128 stands for zero in the data rows.
In each pair of rows below, the second row is the first one turned about zero in one of four ways (a turn may also mirror it), with some noise and a change of scale.
After each pair comes the number of its way: 0 for the first way seen, 1 for the next new one, and so on.
[134,124,194,121,68,93,104,126]
[141,118,93,168,95,110,190,125] 0

[110,118,145,119,87,153,106,102]
[114,127,108,153,140,109,144,175] 1

[125,126,116,115,186,172,181,183]
[48,166,138,128,180,134,90,80] 2

[89,121,169,157,75,118,71,134]
[138,121,107,110,71,176,158,182] 2

[101,147,105,144,95,82,69,122]
[184,149,86,125,94,113,146,164] 1

[169,146,0,102,224,153,144,176]
[100,199,65,161,227,15,93,62] 2

[134,123,164,165,97,87,84,90]
[165,127,53,138,104,128,165,146] 0

[173,111,72,105,138,168,181,190]
[82,52,197,140,112,92,124,145] 3

[145,114,171,120,76,132,180,203]
[99,63,173,141,95,186,152,157] 1

[115,113,203,111,75,112,86,161]
[137,144,153,113,113,207,174,177] 2

[134,127,183,155,108,158,56,135]
[113,164,93,136,191,162,127,67] 3

[81,126,152,146,112,135,182,109]
[89,111,146,124,104,106,83,163] 1

[133,155,47,127,150,178,118,199]
[121,143,174,127,219,126,76,72] 0

[101,107,207,155,67,132,111,59]
[118,117,90,108,159,135,91,245] 1

[182,121,177,100,173,129,151,142]
[138,107,180,119,111,152,136,53] 3

[65,112,99,95,72,140,197,188]
[35,123,179,153,158,53,111,157] 0

[95,106,136,159,53,98,104,108]
[153,158,51,129,158,147,175,161] 3

[112,143,114,154,147,161,144,105]
[103,103,126,141,113,114,80,117] 2

[43,125,185,154,86,136,190,95]
[92,97,132,119,84,92,53,212] 1

[112,117,72,101,80,136,90,70]
[158,138,117,138,164,56,158,156] 1

[191,134,76,124,164,215,159,206]
[56,31,194,156,141,111,75,111] 3

[66,107,226,110,75,142,156,103]
[71,133,153,108,118,141,106,242] 1

[169,116,188,140,149,135,139,89]
[156,94,169,86,139,167,86,107] 2

[168,168,166,103,149,150,157,123]
[162,105,184,146,115,173,105,88] 3

[82,196,164,126,65,101,122,107]
[155,125,154,196,54,169,145,161] 2

[104,120,134,166,103,138,137,171]
[108,98,99,133,79,138,139,136] 1

[130,105,160,78,180,77,153,185]
[109,156,196,77,90,188,140,102] 1

[145,121,85,108,164,143,125,34]
[194,142,174,62,173,109,94,152] 3

[74,117,120,146,99,152,133,112]
[80,141,103,135,151,128,127,169] 0

[153,118,112,85,155,160,123,169]
[109,154,153,144,145,159,170,90] 1

[149,109,178,102,112,114,112,176]
[115,139,146,120,120,205,171,162] 1

[178,145,117,134,164,138,96,170]
[167,136,144,124,157,148,110,60] 0

[107,125,76,161,147,122,132,85]
[140,111,119,115,132,73,112,108] 1

[25,129,114,168,44,132,217,92]
[95,53,160,140,78,29,85,206] 1

[150,120,150,123,155,91,72,141]
[184,170,102,89,140,146,132,133] 2

[66,140,168,156,65,112,102,98]
[135,192,71,137,150,176,147,159] 3

[82,123,167,140,83,103,189,34]
[189,165,111,79,98,214,147,192] 3

[144,118,39,115,152,191,219,208]
[60,65,190,165,101,106,156,8] 1

[73,103,132,136,78,96,64,149]
[100,181,65,138,154,114,179,137] 3

[150,157,0,101,185,184,121,171]
[128,152,139,185,123,53,184,0] 1

[125,114,142,112,174,155,91,83]
[149,133,162,73,142,96,81,161] 2

[99,121,102,117,128,114,92,83]
[153,171,123,111,162,93,128,155] 3

[144,136,6,97,177,204,163,131]
[88,130,155,181,163,47,147,19] 1

[81,111,124,139,138,118,128,62]
[122,105,151,108,68,90,124,127] 2

[178,149,86,120,179,29,26,134]
[178,152,96,154,139,0,137,53] 3

[99,128,96,91,130,80,110,93]
[160,177,158,99,131,85,135,146] 1

[182,115,78,74,174,179,228,134]
[119,33,244,103,95,112,105,147] 3

[128,123,99,99,125,182,231,165]
[81,59,207,123,94,151,127,178] 3

[85,122,123,166,112,111,150,117]
[126,133,94,118,110,156,132,163] 3

[148,127,78,98,141,98,162,136]
[136,154,130,148,146,96,147,76] 2

[144,115,124,74,152,191,243,180]
[76,64,244,114,69,161,129,158] 3

[148,153,58,116,199,164,85,185]
[109,201,67,142,201,90,84,134] 2

[103,114,177,69,149,200,138,144]
[59,153,188,138,109,175,160,96] 0

[114,122,79,130,165,153,110,163]
[86,127,133,117,143,84,92,130] 3

[122,113,141,134,85,144,124,65]
[141,73,168,123,101,115,135,161] 2

[123,101,166,192,70,98,128,99]
[151,116,46,106,145,178,163,134] 3

[62,144,115,167,84,147,72,90]
[134,145,67,148,113,62,113,185] 1

[167,135,52,123,143,124,156,127]
[147,68,148,129,130,76,108,141] 3

[176,121,147,110,172,138,166,214]
[93,101,167,118,113,200,156,67] 1

[118,131,36,86,157,84,185,128]
[146,109,178,112,66,51,129,189] 3

[155,132,39,137,193,182,136,9]
[177,133,161,41,179,236,83,210] 0

[167,136,1,84,235,189,136,62]
[124,176,158,138,223,43,113,0] 1

[117,156,105,191,119,156,87,132]
[143,119,60,158,104,105,119,119] 1

[86,151,70,165,116,129,71,58]
[175,182,88,111,197,98,90,176] 3

[182,121,147,82,164,112,79,215]
[150,225,104,93,204,187,142,132] 2

[136,120,177,111,111,87,137,146]
[140,130,129,143,97,152,183,94] 3

[107,144,169,143,127,78,128,141]
[154,141,130,110,87,169,109,163] 1

[134,126,151,91,121,118,182,199]
[92,102,171,164,69,157,164,116] 3

[178,138,45,144,188,142,121,32]
[212,130,150,55,164,214,78,184] 0

[143,161,127,117,146,173,156,131]
[120,110,181,150,126,141,79,122] 3

[114,110,122,134,75,131,176,202]
[58,81,124,157,93,149,171,158] 3

[144,156,111,116,158,143,92,183]
[92,126,147,168,135,94,98,94] 3

[126,137,81,133,159,152,68,79]
[147,124,105,112,124,52,101,173] 2

[129,124,144,151,118,133,156,98]
[129,100,131,123,141,127,82,133] 1

[148,136,13,113,179,189,151,20]
[130,79,163,161,174,0,72,120] 2

[94,144,191,86,84,18,181,36]
[199,111,242,128,31,138,186,82] 2

[87,106,156,132,54,106,161,129]
[127,144,101,124,104,192,190,177] 3

[146,119,170,122,99,106,69,99]
[157,155,101,117,163,160,143,187] 1

[129,111,159,160,85,82,55,167]
[178,126,79,99,103,159,174,179] 1

[143,154,111,168,133,141,12,174]
[87,148,74,176,184,67,97,70] 3

[114,122,168,161,98,110,124,126]
[133,105,117,121,85,181,138,119] 2

[155,116,144,114,158,143,142,130]
[107,135,156,120,147,159,105,90] 1

[130,97,167,137,97,139,174,77]
[102,97,143,106,169,123,92,173] 1

[165,158,28,123,199,188,137,206]
[87,186,69,176,234,76,74,94] 2

[108,135,174,147,69,62,142,149]
[133,99,80,177,85,67,143,145] 0

[55,122,115,140,83,144,125,51]
[151,180,97,89,158,162,121,212] 3

[167,138,153,154,150,102,137,17]
[188,95,93,105,78,199,139,179] 0

[181,132,155,112,175,70,122,167]
[187,117,156,102,77,105,140,62] 0

[141,133,126,133,113,92,81,128]
[171,143,112,129,136,116,148,111] 0

[126,125,141,110,141,144,129,189]
[109,132,147,132,140,119,121,76] 0

[96,114,136,116,111,33,185,117]
[163,149,109,106,45,141,174,161] 3

[133,129,131,185,139,104,161,147]
[137,80,79,117,86,150,121,131] 3

[129,86,183,100,94,99,103,209]
[73,135,120,153,113,136,216,73] 3

[117,124,168,179,67,49,147,53]
[149,82,42,143,79,100,141,213] 0

[144,156,98,148,154,45,41,67]
[248,148,95,110,80,77,136,137] 2

[128,104,168,107,104,137,171,158]
[102,107,147,131,110,172,171,122] 3

[78,134,179,126,75,102,107,125]
[105,160,88,173,101,94,161,143] 0

[163,136,141,129,177,106,99,124]
[182,154,116,98,145,135,98,112] 2

[164,130,92,141,141,181,186,179]
[94,70,180,128,186,141,79,88] 0

[78,120,169,177,53,154,180,138]
[90,128,81,131,116,223,150,173] 3

[125,114,183,187,83,82,73,159]
[156,112,75,104,83,217,168,152] 2

[160,107,149,143,152,132,124,124]
[131,100,125,103,117,155,145,101] 0

[134,144,144,111,91,153,143,201]
[89,149,143,172,160,194,152,133] 2

[167,133,75,179,182,104,130,143]
[137,76,94,128,107,71,82,100] 3

[156,115,170,140,114,110,97,140]
[157,120,113,104,134,175,140,142] 2

[145,110,190,81,177,193,84,187]
[58,149,199,124,157,146,125,29] 3

[49,124,194,170,114,127,166,94]
[85,109,117,90,97,116,58,186] 1

[115,130,151,122,126,60,193,150]
[155,123,121,129,34,136,160,129] 3

[134,149,83,145,116,175,144,133]
[103,102,106,175,156,115,106,136] 2

[85,130,133,170,92,120,139,149]
[122,100,101,133,71,109,124,162] 1

[125,121,146,184,117,56,109,122]
[162,132,38,126,108,121,146,104] 3

[169,143,125,137,204,130,128,59]
[187,112,139,97,140,88,53,103] 2

[77,127,210,155,51,83,57,130]
[122,217,39,155,152,181,191,109] 3

[98,145,125,162,105,201,161,104]
[74,126,118,144,145,186,98,156] 0

[186,128,131,107,127,130,148,174]
[119,93,162,131,144,172,159,104] 1

[145,138,125,147,125,55,130,204]
[120,107,88,170,67,95,159,98] 3

[111,131,103,151,122,138,80,119]
[147,148,95,115,170,139,121,129] 0

[116,124,138,59,139,197,87,77]
[126,190,198,98,203,143,120,136] 3

[144,107,141,129,150,140,100,170]
[129,145,100,97,158,162,125,137] 2

[113,123,206,118,62,94,66,95]
[169,188,86,143,172,175,197,97] 3

[131,170,120,124,160,146,65,174]
[133,186,90,167,114,161,154,96] 1

[143,113,127,113,121,107,123,156]
[137,135,143,131,129,95,135,115] 0

[157,123,153,122,120,102,72,151]
[156,134,111,138,128,113,177,89] 0

[210,141,47,67,167,164,151,164]
[127,152,139,157,255,90,124,98] 2

[152,134,202,156,142,79,116,104]
[183,149,96,119,113,174,135,66] 3

[66,151,170,180,63,103,105,134]
[103,141,41,186,117,93,123,148] 0

[146,149,131,129,179,163,190,83]
[162,103,184,94,114,170,73,132] 3

[135,182,75,110,182,172,160,141]
[100,149,160,177,132,109,106,43] 1

[114,112,143,156,115,105,255,113]
[107,21,217,92,113,115,51,128] 1

[156,96,104,126,122,136,79,120]
[138,115,130,119,184,99,139,118] 3

[98,112,189,125,94,168,145,90]
[71,117,124,122,155,134,96,199] 1

[128,114,191,127,109,118,115,170]
[97,145,124,142,116,163,169,84] 3

[201,117,46,93,151,176,155,158]
[104,126,126,152,240,85,113,113] 2

[133,115,83,104,142,62,212,189]
[145,87,221,88,77,140,147,77] 1

[167,119,183,128,176,133,74,190]
[163,184,97,73,173,191,91,142] 2

[108,120,74,110,128,158,195,104]
[91,91,187,139,148,65,106,109] 1

[74,125,189,163,87,91,161,89]
[95,116,67,159,57,111,117,182] 0

[131,128,95,133,157,170,127,2]
[147,144,126,76,134,224,118,203] 0

[171,133,118,117,109,129,131,136]
[144,92,146,158,134,121,138,126] 3

[120,140,67,122,190,161,77,67]
[146,139,120,106,131,41,72,168] 2

[103,126,169,134,125,99,176,102]
[109,108,117,130,59,116,123,160] 0

[121,147,65,119,137,87,160,160]
[123,100,139,156,84,77,113,160] 3

[98,129,182,83,104,78,69,83]
[167,212,122,121,140,135,182,100] 3

[135,117,172,130,108,111,105,116]
[140,140,113,119,137,170,159,97] 3

[98,114,174,149,104,111,158,100]
[98,106,88,137,91,123,135,160] 0

[118,121,151,173,149,121,50,145]
[154,173,67,109,129,131,143,66] 0

[126,123,210,95,152,140,196,111]
[77,131,194,113,144,185,80,158] 1

[168,155,0,116,210,225,113,162]
[78,174,58,185,255,8,57,121] 2

[98,124,156,145,101,68,91,109]
[165,135,126,100,55,152,160,138] 2

[128,104,231,120,74,90,99,115]
[172,117,165,88,95,217,167,168] 2

[201,135,226,82,169,113,72,177]
[119,143,178,168,136,138,166,0] 3

[81,117,163,152,90,121,196,144]
[62,94,113,152,97,96,106,147] 0

[138,136,133,89,197,154,175,171]
[82,138,179,136,120,166,117,71] 1

[177,123,221,84,132,114,137,134]
[135,98,157,155,56,151,186,80] 0

[120,151,64,126,147,151,88,125]
[118,139,131,137,163,74,83,154] 3

[168,126,112,87,121,142,239,95]
[109,93,219,166,167,109,132,54] 2

[153,149,57,138,200,158,56,103]
[196,192,141,68,182,194,96,101] 0

[148,141,104,104,122,129,42,131]
[174,160,104,122,164,106,140,192] 2

[118,155,90,156,163,152,39,125]
[146,161,60,115,124,95,71,189] 2

[103,115,182,157,52,85,109,134]
[153,98,110,105,100,147,134,217] 1

[122,129,64,108,163,128,120,88]
[134,138,132,123,136,34,113,118] 2

[154,127,148,135,129,121,96,167]
[107,121,123,159,134,123,150,83] 3

[135,129,124,124,138,118,24,0]
[210,196,67,82,123,202,182,179] 0

[142,123,23,121,174,202,171,202]
[71,87,151,168,101,92,175,0] 1

